m =
-16.1; -35.6; 8.9; 29.8; 54.1; 0.5; -19.8; 15.0; 9.7; -25.2; -63.8; -15.4; -16.7; 1.3; 43.9; 2.2
0.4; 0.0; -0.6; 0.1; 0.6; -0.3; -1.0; 0.2; -0.2; -0.1; 0.0; 0.3; 0.6; -0.4; -0.2; -0.5
0.3; -7.0; -2.5; -2.6; -1.8; -0.1; 2.2; -2.0; -6.4; -9.2; 4.4; -0.9; 3.0; -6.9; 5.0; -7.1
Rows and columns are numbered from 0.
The entry just left of 0.5 -> 54.1
Read off the entry just left of 9.7.
Answer: 15.0
The top-left entry is -16.1
Read off the bottom-right entry.
Answer: -7.1
Read off the entry in row 2 and column 2.
Answer: -2.5
Read off the entry directly above -2.0.
Answer: 0.2
The entry in the bottom-left corner -> 0.3
The bottom entry of the column that holds the largest entry -> -1.8
The entry at row 1, column 2 is -0.6
Read off the entry just right of the smallest entry.
Answer: -15.4
The entry directly above -7.0 -> 0.0
The entry at row 0, column 1: -35.6
The entry just left of the smallest entry: -25.2
Read off the entry directly above -1.8.
Answer: 0.6
Read off the entry just right of 43.9.
Answer: 2.2
Read off the entry directly below 9.7.
Answer: -0.2
Read off the smallest entry.
Answer: -63.8
The entry at row 0, column 2: 8.9
Read off the entry in row 1 and column 0.
Answer: 0.4
The entry just right of the largest entry is 0.5
Read off the entry just left of -2.0.
Answer: 2.2
Read off the entry just right of -1.8.
Answer: -0.1
